128 stands for zero in the data rows.
Each row of this table is followed by its label. One hidden rule gives the labels. It looks at one to three of the table's principal directions, none of them among the few with the most spread.
[148 126 107 130 115 146 165 109 169 129 113 103 118 127 113 140 119 121
 143 145 154 129 127 164 108 137 134 160 136 124 136 131 109 140 100 104
 111 132 141 129 131 126 140 119 122 131 158  83] A
[127 125 136 135  95 136 107  86 111 144 162  76 160 135 126 155 113 168
 141  87 132 117  93  83 165 157 138  76 130 142  98 123 134  85 173 160
 145 122 135 114 140 131 121 131 115  92 123 191] A
[110  91 105  82 110 124 130 115 128 109 133 135 137 141 134 128  79 106
  95 140 149 112  96 148 131  73 141  96 107 119 124 123 151 149 161 136
  82 125 144 117 110 100 111 121 120 137  58 161] A
[161 133 104  70 102  95 148 107 133 138 117  99 100 159 110 172  72 140
 127 150 155 130 106 138 122 135 121 150 114 126 122  98 152 129 162 110
  85 117 172 115 134 102 144  85 100 138 124 118] A
[147 152 143 115 184 107 124 163 130 126 126 160 131 129 119 102 172 148
 111 150 111 152 154 123 124 146 135 135 172  93 145 155 125 133 132 153
 160 124 126 162 134 123 107 160 123 152 145  68] B
[161  93  68 159 164  66 162 154 185 102 124 106 107 125 143 122 126 146
 156 219 148 144 154 142  84 148 120 150 146 155 105 102 131 166  91 121
  93  75 107 163  98 139 185  86 165 102 176  49] A
[152 117 118 116 103 142 141  82 123 126 139  76 155 108 118 133 109 159
 131  95 160 118  95 152 156 132 147 140 134 116  90 138 145 122 148 146
 108 130 151  80 141 125 131 128 101 140 144 132] A
[ 95 105 113 160 108 145 146 130 152 107 124 120  97 126 129 130 117  88
 147 150 134 118 145 147 110 110 135 125  95 152 128 110 117 135  87  99
 116 130 113 124 113 146 142 117 151 114 124 113] B
[130 150 151 147 142 144 158 149 144 123  91 152  88 129 107 127 112 113
 118 120 124 134 154 146 108 132 124 183 122 110 145  92 110 125 109  69
 131 138 140 104 148 121 149 117 114 155 148  96] A
[157 109  80 130 130 162 213 100 191 104  96 126 120 107 149 106 136  81
 129 130 163  88 126 203 100 136 137 222 121 136  91 138 131 230  62  74
  57 137 156 112 102 120 130  70 118 166 155  59] A
[138 139 125 155 132 150 144 120 133 138 124 137 151 120 146 107 143 127
 141 100 125 113 124 132 125 154 114 144 144 142 113 130 124 151 113 114
 120 132 135 124 124 138 123 112 131 125 153 150] A
[103  78  80 120 149 135 174 209 194 104 116 175  74 145 139 111  94  39
  99 210 115 127 174 155  88  51 147 132  86 122 145  89 127 195  66  59
  45 115 117 166  86 123 153 112 150 148  79  33] B
[176 170 117  91 118 115 138 109 114 159 113 125 114 133 112 143 127 134
 133 124 139 140 123 157 129 153 103 169 155 120 141 143 123 129 143 120
 133 138 173 126 152 122 121 118 100 152 153 118] A
[145 118 114 111 141 108 126 146 134 129 139 140 122 134 133 132 118 127
 121 163 127 134 131 131 121 119 117 123 138 129 136 130 131 140 137 129
 113 118 130 150 122 120 127 123 131 131 118 104] B
[182 161  86 120 153  95 152 124 144 145 116 132 134 127 136  88 161 125
 130 162 146 164 141 170 108 155  99 144 196 117 146 149 105 160 132 138
 142 104 168 168 139 135 136 132 126 128 161 110] A
[146  95  80  73 148  87 116 161 142 121 153 154 128 137 131 121 105 106
  96 210 136 139 126 142 113  77 128  82 147 110 160 152 132 146 148 156
 101 114 132 177 104 111 109 146 135 135  73  98] B
[118 108 160  87 123 135  97 137 101 132 143 141 148 128 108 148  78 146
 104 136 131 134  98 141 147  76 126  96 128 100 157 143 140  94 174 138
 114 137 119 106 139 102 108 164 118 149  82 141] A
[131  98 124 123 166 124 130 148 151 106 132 129 167 124 128 108 128 158
 104 138 129 125 112 106 127 117 158 108 137  97 115 128 141 136 137 159
 107 115 109 133 108 109 126 138 129 124 118 108] A
[179 130  75 108 110 127 183  72 166 130 110 100 134 121 126 119 100 114
 125 135 183 114 101 192 108 148 117 169 155 128 123 134 117 169 131 103
  92 121 189 112 130 117 135  90 102 141 147 139] A
[146 139 135  92 160 107 168 149 155  99  85 159  95 142 112 121 110 119
 102 164 146 135 142 155  85 123 134 196 124  84 152 102 139 149 117  91
 104 130 144 118 126  94 140 105 111 173 142  56] A
[ 97 130 168 100 120 111  91 108  86 104 141 128 142 128 117 112 116 139
 109 129 148 142 112 133 137 101 130  88 122 101 158 137 142  79 178 164
 162 128 129 101 142 121 113 167 123 134  98 178] A
[115 122 129 135 136 131 101 167 121 133 134 132 114 124 103 135 131 131
 128 139 106 140 147 107 133 105 143 104 113 123 147 128 117  96 114 143
 141 138 104 137 127 143 134 157 137 122 124 111] A
[140 131 146  86 155  97  91 148  98 127 145 150 140 124 118 123 128 144
 100 152 120 139 117 118 142 111 115 104 137 106 156 151 136 107 172 163
 142 127 128 136 131 113 107 149 119 141  98 133] C
[139 110 117 127 120 112 142 139 140 115 120  94 105 137 101 160  83 166
 140 151 143 148 130 133 123 115 150 138 127 109 110  87 142  98 136 127
 108 117 121 102 138 116 163 126 124 128 148  70] A
[121 118 136  85 119 112 113 122 108 116 126 128 125 134 112 140 100 139
 112 142 144 140 114 149 132  89 139 119 125 101 141 135 146 109 158 149
 123 132 129 111 135 107 119 149 119 148 101 122] A
[149 194 213 136 155 155 125  95 113 159 125 105 175 128 125 137 198 190
 116  15  93 109 108  36 180 241 144 158 141 104  92 142 130 104 158 139
 190 138 143 112 159 114 104 122  77 131 172 157] A
[144 135 134 115 141 122 143 119 130 128 123 138 141 126 131 116 118 136
 121 126 140 118 117 144 125 144 117 147 142 122 125 133 140 143 140 114
 112 123 146 115 128 119 121 115 115 149 137 135] B
[110 105 124 150 139 137 133 146 145 106 126 138 112 116 128 123 128 108
 124 138 121 109 141 125 120 116 139 135 100 141 122 118 124 140  98 114
 117 133 108 124 110 135 134 115 140 128 120 111] A
[115 129 124 120 131 140 145 135 140 114 118 156 119 139 140 102 129  89
 105 136 134 138 142 149 109  98 134 130 133 105 148 120 120 149 123 113
 126 130 140 141 129 117 123 141 128 141 105 116] A
[157 139  97 184 148 101 149 126 152 125 127 101 115 122 141 122 165 153
 164 133 123 125 151 102 118 199 120 152 146 168  84 105 119 144 102 131
 145 103 127 145 121 155 158  85 142  94 190 109] A
[108 126 132 145 147 141 125 166 141 119 130 157 106 128 126 112 149  93
 119 156 108 143 160 130 117 104 130 113 126 122 158 130 101 131 105 121
 147 132 112 160 125 137 124 153 145 124 111  90] A
[115  88  98 133 122 136 165 114 169  95 110 122 124 123 133 121  98 102
 127 150 157  99 114 161 101 109 140 144 100 139 116 113 134 166 100 102
  78 124 126 110  98 119 138  92 138 128 117 123] A
[140 125 124 190 152 129 142 155 152 139 127 115 118 107 131 139 144 140
 155 124  97 110 146  95 136 176 119 148 119 167  91 110 116 136  89  98
 126 116 104 128 118 153 156  93 142 106 166 107] C
[147 173 186 128 176  90  81 159  80 143 119 136 150 122 104 132 171 216
 137 110  97 163 137  74 142 173 127 138 162  92 138 143 141  63 151 179
 192 130  95 122 152 127 129 165 124 135 183 111] C
[157 160 117 146  91 152 130  92 107 166 133 105 122 121 134 153 146 135
 154  65 121 117 128 123 152 168 119 160 141 156  96 137 119 128 121 123
 147 150 152 117 152 146 123 113 109 128 161 150] A
[134 143 160 119 136 117  84 147  91 154 147 121 141 124 111 161 137 168
 132 110  90 127 114  68 167 149 125 100 123 126 124 141 134  77 156 159
 157 138 108 125 136 128 113 142 120 117 122 141] C
[154 176 151  94 101 118  93 106  80 186 130 109 124 139  96 176 116 168
 139  86 116 136 111 109 163 164 107 128 137 136 138 146 129  80 171 137
 156 144 157 115 164 130 115 134  95 137 142 178] B
[126  88  67 158 136 100 147 157 160 102 122 122 100 125 136 119 113 116
 153 188 137 128 152 146  94 109 130 131 113 160 108  97 134 156  84 122
  87 106 107 140  94 148 166  98 165 107 144  89] B
[ 94 110 142 122 139 136 131 148 138  98 135 147 126 139 139 108 133 105
 105 144 125 133 141 121 120  94 152 107 114 104 136 119 137 136 125 131
 125 124 113 140 117 118 121 149 136 134  97 101] B
[127 143 142 144  74 184 149  88 120 146 113 100 121 123 122 162 111 120
 157  67 134 106 109 142 142 140 124 171 101 142 108 115 124 118 109  89
 115 161 139  78 146 131 132 105 112 132 151 143] C
[ 77 125 203 145 137 152  60 148  82 126 167 145 154 125 134 132 165 148
 117  97  86 140 132  70 166 108 139  66 119 119 144 151 124  78 154 174
 189 139  75 142 141 131  99 191 143 111  93 150] A
[137 149 160 100 114 137 120  98 120 154 141 105 160 145 126 154 126 153
 118  91 124 122  94  85 155 162 132 106 134 112 127 137 133 102 171 138
 143 128 145 128 143 107 108 132  99 119 118 164] A
[153 148 124 133 117 114 111 104 114 150 145  99 138 138 121 143 132 173
 147 111 134 138 122 105 138 169 119 115 154 144 119 127 126 103 156 155
 151 119 144 137 145 138 131 126 120 107 159 157] B
[147 182 200 129 117 128  67 111  48 181 138 111 157 123 101 164 128 214
 142  47 103 147 104  84 182 172 100 124 152 127 127 135 132  46 194 156
 186 140 131  88 183 131 125 154 100 128 160 203] C
[ 94 131 157 111  94 115  74 146  72 123 137 134  81 148  90 164  69 137
 115 123 122 152 142 105 136  75 138  92  95 113 162  83 135  39 171 138
 159 147 123  95 159 125 138 162 120 134  93 163] A
[158 159 146 171 145 160 182 120 172 146 105 105 129 119 136 139 181 137
 159 101 112 121 141 117 129 206 128 199 144 131  96 132 109 158  76  86
 136 129 125 135 136 133 141  99 120 126 200  52] A
[165 118  79 102 107  95 127 118 129 136 135  95  91 135 105 168  91 144
 130 150 146 133 129 138 130 123 133 137 126 142 114 114 132 121 144 138
 111 123 155 126 136 126 146 107 112 130 129 110] A
[186 121  71  70 149 101 167 134 176 140 130 131 126 133 122 117 103 100
  90 186 155 130 121 165 113 123 124 135 157 106 150 146 119 176 141 109
  82 108 183 163 119 108 125 113 100 153 108  92] A
[128  96 103 154 132 131 185 101 181  87 122  94 136 111 153 104 141 116
 141 150 163 116 130 164 108 139 152 160 130 126  88 127 137 176  87 114
 100 106 121 118 108 129 149 107 140 127 157  71] A
[121 136 148 143  75 162  93 113  89 167 148 114 102 130 104 193  89 140
 146  75 108 114 123 110 163 126 119 117 111 163 123 121 114  77 146 113
 148 161 130 102 160 140 118 133 113 125 117 173] B
[166 133  62  94 130  83 137 143 148 148 122 113 113 142 116 133 124 125
 138 177 136 139 134 128 109 138 124 125 131 138 135 127 132 144 116 138
  97 112 152 163 109 138 146 105 128 118 142 112] A
[ 97  90 124  93  84 166 146  64 140 103 140 122 164 133 155 111  90  82
  97 114 176 101  79 177 127  77 137 100 112 119 134 144 137 163 156 121
  90 131 153 110 117 100  99 130 119 134  61 190] A
[176  78  19 111 150  76 178 136 193  97 115 123 116 128 142 108 103 117
 126 222 175 134 133 192  74 102 136 149 163 130 113 125 134 202 101 135
  61  94 141 164  89 116 153  94 147 129 135  54] C
[135 144 157  96 125 108 105 102 103 145 125 112 162 128 108 144 110 170
 124 108 136 120  87 109 145 154 119 113 128 118 138 145 144  90 171 146
 137 128 136 102 135 115 117 128 109 129 128 193] A
[165 121 104  74 121  77 133 101 130 121 139  82 133 137 107 145  92 169
 128 170 170 142 101 144 129 136 134 119 145 108 123 130 153 108 174 159
 110 104 158 117 133 111 137 123 108 133 137 110] B
[122 106 120 140 157 121 126 167 146 109 115 143 128 129 101 108 100 152
 121 161 137 147 143 141 100  98 143 117 138 107 151 105 125 113 120 132
 111 119 110 126 121 128 150 149 142 131 141 105] B
[129 155 157 147 145 152 131 126 127 134 130 131 143 124 131 108 167 131
 120  82 109 117 133  91 144 169 133 135 127 123 118 126 120 127 127 125
 153 135 138 125 135 135 119 126 113 126 144 144] A
Which label does each new row get?
[121 105  92 139 146 112 132 136 136 105 119 153 148 124 153  83 132 116
 120 155 141 137 126 158 103  95 120 110 150 128 129 128 128 162 126 149
 113 111 120 145 107 126 132 131 156 115 110 146] ~ C
[127 121 130 164 124 128 113 134 120 136 147 114 120 127 137 159 134 152
 155 108 102 107 133  79 145 161 126 124 112 171  88 112 135 119 120 132
 134 128 105 129 121 143 133 101 139 103 143 134] ~ B
[183 196 145 139 131 130 159 108 132 159 112 103 109 128 122 134 172 144
 152  98 128 146 150 125 129 210 106 204 154 126 121 121 112 129 115  97
 159 127 168 127 164 140 150 104  99 139 211  87] ~ A
[106  84 105 157 133 115  88 148 112 123 167 121 149 116 149 118 132 143
 131 136 110 130 130 104 152  97 136  61 129 159  98 135 136 128 138 176
 127 107  91 147 110 149 131 148 160  94  96 158] ~ C
[ 73 109 158 154 111 175  77 171  84 126 144 167 104 126 123 147 121 115
 124  85  83 118 153  98 148  67 147 108  83 142 128 114 130 100 110 133
 137 171  81 114 131 141 112 159 144 136  92 137] ~ A
[141 131 119 141 113 119 134  88 132 125 123 107 114 118 122 144 122 134
 141 119 149 110 121 142 123 159 117 153 125 158 120 131 118 130 126 120
 139 130 142 114 133 134 132  99 123 123 146 155] ~ A
[186 167 121  85 195  90 155 133 143 145  96 163 180 130 151  83 183 146
 101 133 123 133 107 128 119 181 104 165 185  93 127 167 137 191 145 144
 120 108 157 164 114  97 106 106 110 147 145 117] ~ C
[147 138 114 142 105  84 105 110  88 134 121  93 107 120 120 150 116 176
 165 127 143 158 134 145 131 136 108 150 139 152 109 112 140  95 141 151
 146 115 124 100 151 146 168 121 138 118 172 142] ~ C
[106 121 123 149 126 142 121 138 115 121 124 159 128 111 142  91 132  93
 132 131 129 126 140 166 115  96 106 128 120 147 146 135 121 146 105 114
 119 134 121 122 119 150 130 134 151 133 122 160] ~ A
[113 111 139 153 142 157 144 147 159 115 127 127 129 124 126 128 136 125
 126 119 115 109 138 104 126 134 155 138 105 127 114 115 127 138  94 109
 113 133 106 126 114 130 134 121 131 127 137  94] ~ B
[ 63 130 213 183 121 177  81 124  90 131 159 134 165 116 153 131 169 136
 132  52  82 111 125  55 171 140 137  81 104 141 116 139 123  86 133 141
 189 143  73 118 138 142 105 165 143 101 108 192] ~ A
[132 122 118 137 123 149 122 141 135 143 137 131 128 120 125 124 131 115
 135 133 125 131 140 141 125 114 120 129 123 143 145 138 113 136 104 116
 113 134 124 141 126 146 136 136 136 127 137 123] ~ B
[ 48 109 166 151 117 134  55 157  78 126 137 178 138 125 147 121 137 103
 131 130  94 139 136 113 127  62 111  61 102 149 173 149 121  97 122 151
 164 140  59 146 116 144 112 179 181 104  73 204] ~ C
[ 97 116 124 138 186 123 149 205 164 102  90 187 107 122 129  85 158  80
 109 180  98 134 169 137  94  95 142 143 107 106 154 128 123 167  64 102
 110 127  91 155  92 130 134 136 157 146 115  58] ~ C
[151 187 228 153 155 155 141  69 124 140 121  86 178 112 122 145 195 205
 132  21 114  99  97  57 173 255 141 182 144 108  84 148 130  99 151 131
 197 137 133  87 161 112 107 112  80 133 197 141] ~ A
[138 154 139 118 124 158 165 110 161 141 116 120 130 145 127 129 142 105
 110 101 128 122 124 115 130 159 139 144 128 108 133 121 110 145 127  96
 130 131 162 140 137 112 121 117  99 131 128 119] ~ A
[143 113  98  89  99  81 102 109  94 131 132 112 113 131 111 162  72 154
 134 155 155 138 107 158 129  97 117 115 135 134 130 131 148 101 168 156
 118 125 138 108 136 118 131 128 126 135 110 154] ~ C
[111  98 138 154 114 173 138 122 135 112 134 139 121 112 140 133 106 105
 125 106 131  99 126 151 130 101 127 153 100 150 114 118 126 153 107  92
  98 144 117 102 124 127 129 110 132 141 114 126] ~ A
[119  94 111  91 147 120 144 135 140  91 110 159 144 120 137  90 107 102
  95 164 155 123 110 182 105  69 132 135 122 100 141 138 147 171 129 131
  79 125 129 116 102 103 119 128 134 156  90 117] ~ C
[155 141 134 151 205  84 124 175 142 131 117 133 153 114 123 105 182 183
 133 152  97 144 141  87 131 183 127 130 161 119 113 140 129 130 119 159
 149  99  99 156 114 135 141 128 141 114 172  85] ~ C
[105  87  73 128 124 106 112 158 127 105 134 162 113 126 154 100 121  81
 134 199 137 146 148 175  92  50 113  97 125 148 154 136 127 159 101 146
 103 119 101 165  97 142 135 142 178 116  93 120] ~ C
[ 99 155 171 156 103 157  82 103  81 137 163 126 127 125 135 121 171 129
 133  74 116 145 152 112 154 132 130 100 140 138 139 149 108  90 143 158
 206 144 124 136 164 156 108 181 128 120 131 171] ~ B
[104  76 110 155 128 158 156 144 158  94 119 142 120 109 141 116  98  93
 121 141 136 104 130 165 114  77 140 146  98 136 110 109 131 167  90  93
  75 132 105 104 104 125 141 111 146 138 106 100] ~ C
[128 106 107 113 133 123 153 113 148 113 125 117 160 118 146 102 123 116
 119 137 148 109 102 144 126 123 135 125 119 123 109 138 148 163 124 128
  87 113 135 117 102 121 128 110 128 130 115 141] ~ C
[120 139 137 133 146 131 136 128 131 121 109 146 139 116 144  94 173 109
 126 131 127 140 136 157 121 125 119 147 140 120 138 156 120 160 107 131
 140 125 120 141 124 131 124 140 141 136 134 115] ~ C
[159 143 124 101 164  73 124 141 127 123 127 125 131 129 120 122 154 160
 127 177 132 159 134 127 120 148 127 129 169  97 139 152 134 116 145 167
 157 109 125 152 131 118 126 147 128 133 148  74] ~ A
[127 104  50 185 112 150 211  99 207  80 102 105  86 107 153  85 158  50
 158 166 174 112 168 205  70 130 144 191 118 156 107 117 100 206  26  84
 102 125 139 136 100 160 161  88 155 121 174  58] ~ A
[174 139 128 121 142 120 157 112 146 142 113 103 152 121 113 138 113 176
 135 121 146 127 107 138 129 170 129 163 163 108 111 132 135 126 138 119
 113 119 144 106 139 113 138 115 105 143 174 105] ~ B
